Rotation paths and how fast each direction turns (deg/step)
Each turn is a multiple of 5 degrees from 10 to 175, or 0.
Each row of a path follows its step; steps can be skipped.
Path 1:
step 0: [ -9   1  -7   1  -7   5   3  -9  -5  -3  11  21  10  -4   0  -4 -19   5
  11   6  17   5  -8   0   6  -5 -14   1  -2  -3  -2  -9 -26 -13  -2  -9
  24  14   4 -18  10  -7   3]
step 1: [ -1   0   2   5  -8   5  -9 -13  11  -8 -10  10  -8  17   4 -14   3 -15
  -4   9   0 -19 -15  18  -3   2  -4   9   9  -7  -3 -11   3   7 -14  18
  -5 -21  -6 -11   0 -16   8]
step 2: [ -7  -4  -6 -18  -3  -1 -12 -12  -1  13  -2   7 -11  -6  13  -3   3   7
   8   1   2  -6  20   8   2 -19  10  -3  -2  -7  21  -2   7  -7 -13   0
 -11   2 -12  13 -25  15  -5]
step 3: [ -5 -11 -29  -3   1  13   7   7  -2 -24   3 -13   5 -17   7  -5   4   4
   6   5   8  19   0 -12 -11   7  -5  -1  -1 -12  11  -9 -15   5   0 -14
 -13   2  -3  -4   0 -10  -7]
step 4: [ 13  -6  13   2  -6 -16   8   1  -6 -10  11 -15   6   1   1 -11   9 -20
   5   3 -20   0  -1   1  -3  12  -1  12   8  -7  13 -14  21 -16  -2   1
   1 -10   9  -3  12   4  12]
step 5: [ -5   7  13  -3  -5 -13   9   4  -2  10  -9   0   0 -15   8   6   6   5
  17  -2 -11 -15   0  -7  12 -31  10   5 -15 -15   2   9 -11  -1   3  -6
  17  -3  -6  17  12   2   2]
step 6: [  0  -3 -16  15 -15  -3   1  12   5 -10   5  -6  20   3 -10   4 -10  -8
  -1   3  11  -9  -2  -1  -4 -11   6 -12 -10   8 -15  11  -9   8  11   5
 -29 -16  -4   5   3  -8 -10]
step 7: [-10 -10  12  -1   3  -6  -4  10 -22  11  18  -1   3  15  -5  -8 -12  -1
 -12   5   1  -9   7   4  -7   5 -11 -14  -2   0  -3   0  17  -6 -23 -17
   1  -3  20  -4   0  12 -11]
step 8: [  3   7  14   0  12  22  15   7  -5 -14 -20  16  -4   0  -8  -6   0   9
   4  -9  -1  -5 -16  -3 -10 -14   1   6 -11 -11  -4   4   4   1 -11 -11
   6  24   3   2  -5 -16  -5]
step 9: [  6 -11  -1  10   8  -2  -2 -13  -2 -11   1  34  13   1 -10  12 -15 -10
  17   0  -6 -11  -4   0   4  12  10   6  11   9   6  -1  -1  -3  12  10
 -19   1 -10  -9  -3   4  -2]
[  0  -1   4  -3  -3  -5   3   2   5   0   1 -10   8  -3   0   4   3  -1
  -2   1  -3   3  -1  -4   1  -2   4  -3   3   0   1   1   1   1   2  -2
   5  -4  -2   1   0  -1  -4]
45
[ 1  1 -5 -1 -7  4 -1 -1  4  3  6  0 -3 -3  4 -3  5 -7  0  1 -4  1  1  1
 -1  1  3 -2 -1 -7  3  0 -1  5  2 -2  0  2  1 -1  0  3  4]
35
[ 1  5  1  2  3  1 -2 -3  3  4 -1 -5 -6  1 -1  2  1  3 -6 -1  0  6  3 -3
  0  5 -1  1  2  3 -4  5 -1  3  6  6  3  4  1  2  1  3  2]
0
[-2  2  6 -4 -4  6 -2  4  0  4 -6 -3 -2  0 -3  0  2  2  4 -5  2 -4 -3  0
  0 -3  3  5 -1  0  7  5  3  1  0  0 -1  3 -4  1 -1  3  2]
115
Path 2:
step 0: [  6   6   1  -8 -20   5  12  -6  16   2   9   2  -1 -11  -6   9  11  -9
   3  -3  -8  -9  -4 -14  13  13 -11  -9   9  20  -4 -11  -8 -19   8   4
 -20 -14   0   7  -7   2  -4]
step 1: [ -4  -4  -4 -13  -5   4   4  -5  19  -6   1   8  -4 -10   1  14   0  -3
   6 -10  -4   8   9  -7  10   2   4  -8   2  13  -4 -10   2 -13  12  20
  -4 -17  29  -4   9 -19   5]
step 2: [ -4  -3 -15 -10   9 -10  10  -7   3   1  -9  -5  12 -14   1  -1  -2  -5
   3   3   7   6   2  -1   4   9  20   1 -14  12  20 -15   8 -12  16   2
   9 -13  15   6  17  -8   7]
step 3: [ 16  -7  11 -19   8  -4   6  -5   2   2  -6  -2  18 -14   1  -2   2  -9
   4   6   7  -6  -8  -4  11 -12  -8  -2 -11   5  19 -11   3  -8  10 -23
  15 -16   7  -4  10   3 -12]
step 4: [  1 -11  15 -14   7  -3  10 -25   7   5   6   5   2  -2 -10   3   1   6
   5  13  -5  -5  -8   0  19 -18   2 -13  13 -16  10   2   2  -4   0   0
  12 -19  -3  -1   7  -4 -19]
step 5: [ -7   5   0  -3  -2   1  21 -17  15  16   7 -15   8  -7  -3   4   0   5
  16   9  -5  -6  12  -6   8 -23  15   6   5  -9   9  -6  -7   4  -3  13
 -12 -11 -13   2  -1  -3 -10]
step 6: [  0   1   1   6   6  19   6  -8   3  11  13 -21  16 -11   1   7   6  -1
  23  -7 -10   5  -1 -10 -13  -8 -10  13  10  10   6 -13   3  -1   4   9
  -6 -17  -5   3  -5 -14  -3]
step 7: [ -8   5   7  -5   9   5  15  -2   0   6  -2  -5  -8  -2  -6  15  24  -6
   3  -1  -1  24 -19   1  -5   1  -6   9   7   8  -1 -19  -3  -9  10   2
   3  -9   1  11  -7 -25  -5]
step 8: [  0  12   5  -6   4  11  22  -1   1   0  -9  16   4  -7 -10  13   4  -1
 -13 -19  10   8  -3   5  15  -8   5  -3  -4  11  -1 -22  -5   2   9  -3
  -1  -8 -11  15  11 -16   2]
step 9: [  5  -9  -1   8   2   0  16  -4  -6 -16  11  11   8 -16  -4   9  -1  -2
  -9 -13   1  -9  -5 -15  15 -16  11 -12  -3  26  15  -7   1   3   9   6
  12  -8  -4   9  -6  -3  -5]
[-2  5  0  1 -3  1 -1  1 -4 -1 -1 -8  0  0 -5  1  3  5 -6 -2 -2  6 -3  0
 -1 -4 -3 -1  4  1  4 -3  0  2 -5  2 -3  0 -5 -5  0 -2 -1]
40
Path 3:
step 0: [ -5 -26   1 -10 -20  10   6  -4  -2  -1   0  -2   4   2 -19  -3  10  -5
  -9  -9  11 -18   1   9   9 -16  -3  11   8  -2   7   6  -8 -14  19   4
   8 -26   0 -11 -14  15 -14]
step 1: [  4  10  13  -1 -11   3  -5  -2  16   1  -3  -6   4  10  -2 -17  -4 -15
   1 -14   8   8  11   3  13 -16  -3  -3   9 -15   2   8  12  12   6  28
   7 -13  31 -16  -8   7   5]
step 2: [  9  -9  -3   4   9  11 -22 -13   6 -17 -17   7   1   3  -1  -5   8   2
  16   1 -10  14   3  23  -3  -6   8  -9   3  -3  -2  13  -6   7  10   7
  35  -7  16   0  15   2  10]
step 3: [ -4  -5 -10  -6   9   3   0 -15  15  -6  21   0  -5   7  -9  -6   7  -8
 -11  18   4   4  -1  26   1 -11   3  14  16   4   1 -10   2 -21   8 -20
  25  -8  10  -8   8 -10  -2]
step 4: [  5   2  18 -11  20 -11 -19   2  21   2  -8   5 -10   0 -16  -3  -8  -9
   2   1  14  -9  -9  -3  20   1   6   3  16  15  18  -6   7 -22  -3   4
   4  -6  19 -12 -15  -8  -2]
step 5: [ 27  -2   2  10   6   2 -22 -14  -5  -1   2  12   0  -4  -4 -12   1   1
  13  -3   9   4  18   8  10  23 -12 -16   4   1   7   5  -9 -14  20   2
  -5   0  17   4 -18 -15   8]
step 6: [ 13 -18   4  -6 -16  -6  -4 -27   0 -16   0  -8  19 -14  -1  -8  25  -1
 -17   3   5 -22   0  10   7  13  -9   1  -1   8   0  -2   6 -11  20  -6
  11  -7   1   2   4   3  12]
step 7: [  1  11   5 -18 -19  -2   9 -14  24  -4 -12  -7  -5  -3 -11  -9   4  -3
  -9  14  -1 -16  -4  10  27 -13   4  -5  -5  -2 -17  -4   6   6   5   3
  -5  -4  17  -4 -23 -10  13]
step 8: [ 14  -5   1   9  13   3 -19 -11  19  10 -16  -9  -3  -1  -7   5   0   1
   3   3  -2   1  -4   5  -8  -1  18  -8 -11  -8 -13  26   5   6   8   0
   4 -22  18  17 -27  -3   2]
step 9: [ 21  16   5  -2  -1  -5 -14  -3   4  -2  30 -14   5  -4   8   8   3  13
  -2   8  -1  -4   1  12 -14  -2   7   1   4 -12  -8  14  11 -16  17 -22
  17  -7  17   3   6   7  11]
[-2  6  1 -3  0  0  3 -2  1 -3  5 -2  3  0  0 -2 -4  1 -3 -1  2 -6 -3 -5
 -1 -2  0  0 -3  7 -1  0  1 -1 -4  8  4  5  6 -3 -2 -1 -3]
120
[-4 -2  2  1  2  4 -5  3  0 -3  0  3 -3  0  1 -6  3 -2  1 -2 -2  4 -2 -1
 -7 -1  2  1  5 -2 -1 -3  6 -6 -1  0  2  7 -1 -4 -1 -4  0]
45
[-3  5  0  0 -6  2 -2  0  0  2 -2  0  5 -2  5 -1  1  2 -3  8  2 -1  0  2
  2 -2  3  3 -1 -3  1 -6 -4 -9  2  1  3 -1 -5  2  1  3 -4]
110
[ 2 -3 -3 -4  1  2 -4  3 -7  0  3 -2  1 -5 -2 -2  3 -4  1 -4  3  0  2  1
  5  3  0  2 -2  5 -2 -1 -3 -5  0  3 -9  3  0 -3 -1  4  2]
60
[-2  2  8  5  3  0 -4  0 -3  3  1 -3  0  2  4 -2 -4 -3  0 -2 -4  1  3  1
  2 -1  0 -2 -7  0  6  5  3 -1  7  2  0  3  0  2  0  2  0]
100
Path 4:
step 0: [  8   1  12  -4  -9   8 -30   1  -6  -9  -2   1  -4  16  17 -13 -14  16
  -3  12  -1  -9  -2  18   2  13  -5  -7   0  11  -1 -10 -17  13  -3 -10
  -1  -8   5 -14   2  15  22]
step 1: [ 23  -5   7  -5 -14   9  13  -6  -1 -21 -26   8  -2 -10  -9 -15  -6  -3
   8   8  14   5  18  15   1 -13   9  -4   2   4  -3  -4 -18  -5   7  -7
  13 -10  -1   4  15 -13  -9]
step 2: [  9  -1  13 -11 -10  10  14  11   7  -1 -18   5   6   7  19  17 -16  16
  -2  18   9   4 -16  -2   9   6   1   9  11   3   1  12  -6  -4 -26  19
   1  -7  10   2   6  10   8]
step 3: [ 20  15  12   4 -18  -3  -6  -1   9   0   7   9   6  -5 -21   1  -8  -4
  17  -7   5  -3   3  18  10   8  25 -21   5   0  16   0  -5   6  -3  29
  -1  12   3   0   3  -1   2]
step 4: [  5 -12  12  17   1   8   9  -2  -3  -2 -17  -4   4 -10   6   8 -14 -18
 -11   9   8   6  -2  -3   4  28  -1  -1 -15  -8  10   1 -29  20  -1   4
 -17   2  -8  -1 -11   4   9]
step 5: [ -1  -4  -9   2 -36   4   3 -15  -4 -13  -1   2   9   8  10  -5  -9   5
  -4   0  -5 -15   6  27  -8  16  -1  -7  -4   0  15  26   4   2  17  -1
   0  -2  10   5   8   1  11]
step 6: [  0 -15   7 -10   6   2 -18  -9   8   1 -15  10   4   7   5 -10 -18   6
 -13   6  27   8   0  -2  15   2  13 -20  -4  -1   7   6  -8  -1  -3 -14
  -4 -12  -8 -18  19 -10  14]
step 7: [ 19 -17  16  -9 -11   7   0  -1 -12  -9 -19  19   0 -14   4  12   7  -4
  23  -7   7   1   5   7   2  -9  -5   2   3   4  25  12  -2 -12  -7  -5
   3  -4  24   6  -5   1  10]
step 8: [ 11  11  11 -16 -11  -2  16  -8   1  -5  15   6   9   5  -6   9 -12  12
   1  13   9  -3 -20   6  30   1  -1  -6  -1  16  10  -3 -15   0 -13  -6
 -14   7 -14   9   0   6  15]
step 9: [ 11   6  20   0 -20  22  -2  -5  -5   8  -7  -1 -17 -19 -13 -19  -4  -2
  -1   5  17 -15  10  -2  -4  15  10   4  -2   2  29   1   5  16  -3   8
   3   2  -9   1 -11   7  -2]
[ 0 -1 -1 -5  2  4 -5 -1  2  3  0 -5  3  4  4  3 -1  1 -4  5 -5  4 -4 -5
  6  0 -1  2 -1  1 -1 -1 -7  1 -2  0 -4 -4 -3 -4 -3 -1  0]
175
[ 3  0 -2 -4  2 -5  0  0  0  3  1  2  3 -1  8 -3  4 -1  4  4  4 -1  6  3
  2  0 -1  6 -1  1 -1 -1 -1 -3  3 -5  3  0  2 -6  4 -1  5]
60
[-5 -1  1  3 -3  0  2  2 -8 -1  6 -1  0  3  2  1  3  0  0 -1 -4 -1 -3  6
  1  2 -1  2  8 -2  1  1 -2 -3 -5  1  0 -6  4 -3  0  1  3]
140
[-6 -4  2  0 -1  2  2 -4  1 -3  1  7 -2  2  1  2  1  1 -1 -3 -2  7 -1  1
 -2 -5 -1 -3 -3  5 -1 -2  3  5  6 -2 -2 -3  3 -7  1  2  3]
55
[ 7 -4 -4  2  2 -2  0  3 -1  0 -1  2 -4 -2 -5  2  3 -3 -2 -3 -1  2  3 -3
  0  1  4  0 -1  0  0 -1 -9 -2  4 -3  2 -6  3  2 -3  4  2]
120
Path 5:
step 0: [  4  20   3 -14  -6 -15  -5   9  -1 -10   0  -9   4 -28   5 -13   6  -3
   5  13  -2  12  14   6   1  -7  -6   8  -1  -9   3   8  -5  -4  -3 -24
 -14  10 -18   5 -16  15   7]
step 1: [  2   7 -15 -18  -6  -8   2   1  -3 -12   0   5  -2 -15 -17 -11  -2  -9
  -2 -10 -16 -17 -12   4 -24   5  -3  22  -4  15  12  16  -1  -4 -14  -4
 -18   0  11   6  -3  -4   5]
step 2: [  5   5  -2   1  -9   6  14   5  -5  -5  -6  -1   4  -7  23  -8   1 -12
  -4  17  14 -30   3  -3 -18  -2   5   4 -16 -18  -7  25  13   3   0  -6
 -11  -9   6  12  -6   0   2]
step 3: [ -6 -12 -17   3  -6   1  -2  -2 -15  14  -7  -9   1  17 -13  10  -9  -6
  13  18   4  -2 -16  -4  -4   2 -12   8 -27   2   0  20   3  15 -14  -5
 -18  -4   0  -9   6  -7  -6]
step 4: [ 15   2   7  -6  -5  -8  -2  -8 -15   9   9  -7  13 -11  10   7  10   0
  20  29  -3   6  -3  -1   4   6   6  -3  -9   3 -12   4  -6  18   3  -7
  -6 -18 -20  16   3  18   4]
step 5: [  1  -2  -9  -4  12 -20 -14   0 -19  -8   3   8  14   3 -11  -4   7   8
  21   2  -8  -1 -13  -2   3  27  -9  30  -1   3  -1   3  -9   1   3   7
  -7  10  -2   6 -10   3  15]
step 6: [  7   7  14  -2  15  -2   9   3   9   3   9  18   3 -23  20  -3  12  10
   0  16  -3  -1   9   8 -11   8   1  25   3  -9  -2  23  -6   7  10  12
 -10  -8  10  -4  -1  -6  14]
step 7: [ -5   1  -1 -18  -1 -10  15   5  -2   2  -3  -3  -5   6   0  -3  -5   6
   1   2   6  -2 -19   6  -2   9 -29   9  -4  -4   4  12  17  18  11  -7
  -7   1  14 -14  -2 -29  18]
step 8: [ -4  12  -5   1 -12   2  26   1   6  31   2  11   7  -3   8   0   7 -15
  17  11   5   1  -8  13  -9   3   5   2   4   0  -8  -2   7  16   3 -18
   7 -12 -11   2  19  -8  10]
step 9: [ -5   7  -5  -4  14 -11 -12  -7 -13  23  -6  -1  15  13 -10   0  -9   2
  24  -3   1  -8  -5   5  -7  -5  -1   2  -5   7 -13   7   5   5   6 -21
  16  14 -12   2 -21  -8  14]
[-7 -5  4  4  2  1 -6 -4  1 -2  0  4  1  1  3 -4 -2 -1  0  2  2 -4  3  0
 -1 -1  1 -1  2 -1  6  7  1  4  0  4  2  2  7  3 -2 -2  0]
90
Path 6:
step 0: [-26   3 -12  -9  -1  -2   7  -3 -15  10 -10   9  15   6  -3   4  -3   3
 -13   0   4   0   5   2  -6  -6   6 -15  -8   8  21  13 -17 -11  10 -18
   8 -11   8   5  -4 -11   7]
step 1: [  9 -10 -16   4 -10  10 -10 -28   2   6   7  14  -6   3  10  -6  14  -8
   9 -14  -4  -6  11   2  -6  -6  -2 -13  -7   5  15  16   1  10   6  22
  -2   8  -3  -1  -1   3   6]
step 2: [  7  -4  -2  -2  -1   5   8   3 -16 -12  -6  -2  -4  -1  26  17   2  -1
   3  -4  11  17  11 -11  -1  -5  -5 -19  -5 -22   5  -9  -3  13   3 -12
   1 -15 -10   6 -12 -14  -1]
step 3: [ -4   1 -13  -8  -1   6  -5 -23  12  -5  -7 -16 -18  27   0  -9   3 -13
 -23   5  -5  -9   5   7  11  -9   8  -5  -8   0  -3  -5  -2  -1 -10  -4
  -6  -7   5   5 -11  -8   6]
step 4: [ -1  19 -25  -3 -18   7   8  -5  -4  -9   9   0   7  -4  -1   3   5  -2
   5  -2   5   2  10   8   7  19 -22  -9  -7   7 -12   3  -7  -5   3   1
  -8 -15 -24   8   3   5   4]
step 5: [  6   6   4  -5 -10  -8   5  -3   1  -6  -3  -6   4  15   1  -7  -4  -4
   2  14  17   2   0  -6  -8 -12   5  -6 -15  18  -5  21  -7  32   2 -21
   6   8  -3   5  -8  -2   8]
step 6: [  6   4 -21   7   4   4 -13  12 -11   7  -6   4  -4   1  -7  14   8  -9
 -14 -11   0  -8  -8   2  10 -10  -4 -17 -19  16   7   3 -13  -7  26   3
   2  -8   9   2  -9   1  -1]
step 7: [-19  -5 -18  -6 -20  -7  18 -17   0   2  -3  17  -1   6  -2  -4  -1  -2
   9 -15   9   7   5 -14 -16 -17   4 -16   5  -4   3  -6  -9   4   5   7
   8   0  -2  10   3   0  13]
step 8: [ 13  -5  -4   5  -6  19  -9  -6  -1 -19   5 -10 -19  10  18  -5  16  -3
  14  -1   7  -5  -6  -6   0 -17  -8 -12 -12 -10  -6  -3  10  13   7   7
  -2   0  -2  -5 -14   4 -14]
step 9: [-16  15 -14 -12   9 -11   9   4   4 -18 -10 -10  -6  10  -2  12  -4   9
  -9  -7  -2  -3   0   1   4  -5   3 -15 -10  -8  -8 -12   4  -9   0 -21
   7 -16 -12  14 -11 -16   1]
[ 0  0 -6 -5 -8 -2  4 -1  0  1  2  2  1 -4 -4 -5  1  0 -3 -1 -5  0 -1 -2
  3  0 -4  2 -5 -4  3  3 -1 -5 -5  3  1  0  4  3  4  0 -2]
115
[ 3  1  0 -2 -2  0 -5 -5  4  4  1 -1 -4  0  4 -5 -3 -3  3 -1  5 -4 -1  3
 -2 -6  2  3  0  2  4 -1  0 -2 -3 -9  0 -1  4 -2  2  3  0]
155
